One turn sends every row of this set to another row. A few are shown first. Where does it send the rows asked after them?
niv: [ -6 -17   5   7   5  14 -12  -6  -8  -5  10   1  -2 -14]
Pilub: [-11 -19 -12  -3  -2  -7 -18 -16   4  -7  10 -11  -5  -1]
Badov: [ 12 -26 -15  15  -9   6 -12  -2  -6   9  11   4   6  -8]
sab: [  0 -23  16   2  -2   9  -3 -11   6  -7   3  -2  -6  -2]
boki: [  3 -28  -4  19 -17  15 -12 -12   0  -7   8  -3  -9  14]
kofe: [ 11 -26  -3   4 -19 -10  -8   0  10 -15   8  -1   2   3]
tul: [  9 -13   9  12   6  -8 -10 -11   1  -9  13   3   0  20]
Zefe: [ -3 -28  14  13  -4   9  -6 -13   7  -5   7  -1  -9  -3]
mino: [  2 -26 -17  15 -21   3 -12  -7  -3  -2   8  -8  -9  -9]
kep: [ -9   0  -3   7   6 -13 -17 -12  -1  -8   8  -1  -2   9]
dudi: [  3   0   0  22  -7  -9 -12  -4  -8   0   4   8  -6  11]
Fot: [ -2 -21  -6   9  -5  12 -13 -23   1   0  23  -8  -7  -5]
nebi: [  2   2  -5   4  -3  -9 -11   7   7  -6   2  10   3   0]
sato: [  7 -15  -8  27 -16   3  -8  -6  -9   5   0   8  -7   3]
nuza: [  5 -31   4  -3  -4   1 -15 -11  -1 -14   9   1  -1  15]
bogu: [ 16 -19   3  21   0   2 -10  -9 -10   6  12  12   0   6]
nutus: [  5 -18   8  17 -13   5  -7  -3  20  -2   3  -9  -8  10]
nudan: [  4 -24 -21   4  -9  -3 -12   0   7  -5  11 -11  10  -4]
zivu: [  1 -13   6   6  10  16 -14  -7  -6  -7   1   2  -2  -7]
beniz: [  8 -18  -7  22 -23  -1 -10  -4  -8   5   4   5 -11   3]
Musut: [ -8  -5   1  -2   4 -13 -18 -10   4  -6  10  -4  -4  11]
lamo: [  5  -2  -6  16   1  16 -22   4  -3  -2   4  -5   3  -5]
Nelo: [  5 -30   4   0  -5   1 -13 -13   0 -16   9   0  -1  17]
Dekaz: [  6 -14  -3  15 -16   2 -11   6   3 -10  -5   9  -3  18]
Peraf: [ -7 -21 -12  -2  -8  -7 -18  -9   5  -9  15 -15  -7  -4]
Lif: [  8  -1  -5  12 -11   6 -13  10  11   0   2 -12  -1   8]
Ral: [ 10  -3 -13  20   2   4 -15 -13  -3   7  13   1  12  -1]
bekob: [  0  -2   4  17   0  -7 -12  -7  -5   3   1  10  -5  15]
vugu: [ -2  -3  -7   1   3  -3 -12 -11   5   1  19  -1   0 -13]
miko: [  6 -17  -1   8   8  10 -18 -21 -10   0  15   3   2  11]
gasim: [  6  -5  -2  18 -16   8 -16   7  12  -1   8 -14   4   1]
Kefe: [  4 -17  -3   6   9  10 -19 -19  -9   0  12   3   5  12]
zadut: [ 13  -9 -15  15 -14  -8  -9   1   9   0   9   1  11  -7]
Vevol: [ -1 -30 -15   7 -20   1 -13 -11  -1   1   8  -7 -11  -5]
fol: [ 15  -8 -13  18 -16  -8  -8  -1   9  -2  11  -1  10  -6]
Dom: [  2 -17  -7   2   1 -11 -11  -5  11 -16  12 -12   7  13]
teki: [ 11  -4 -12  17   2   4 -15 -12  -4   9  15   3  10  -4]
tanoz: [  9 -24  -5   5 -19 -10  -8   1  11 -16   6  -1   4   6]
posaf: [  4 -18  12   9 -18   3  -5  -2  17  -3   8 -12  -2   4]
deve: [  0   0  -8   6   1  12 -16   9  -5  -3   7  -6   3  -6]

lamo -> gasim
boki -> Fot
Pilub -> kep
Where do these go?
bogu -> Badov
Ral -> fol
Zefe -> niv
Nelo -> miko
bekob -> sato

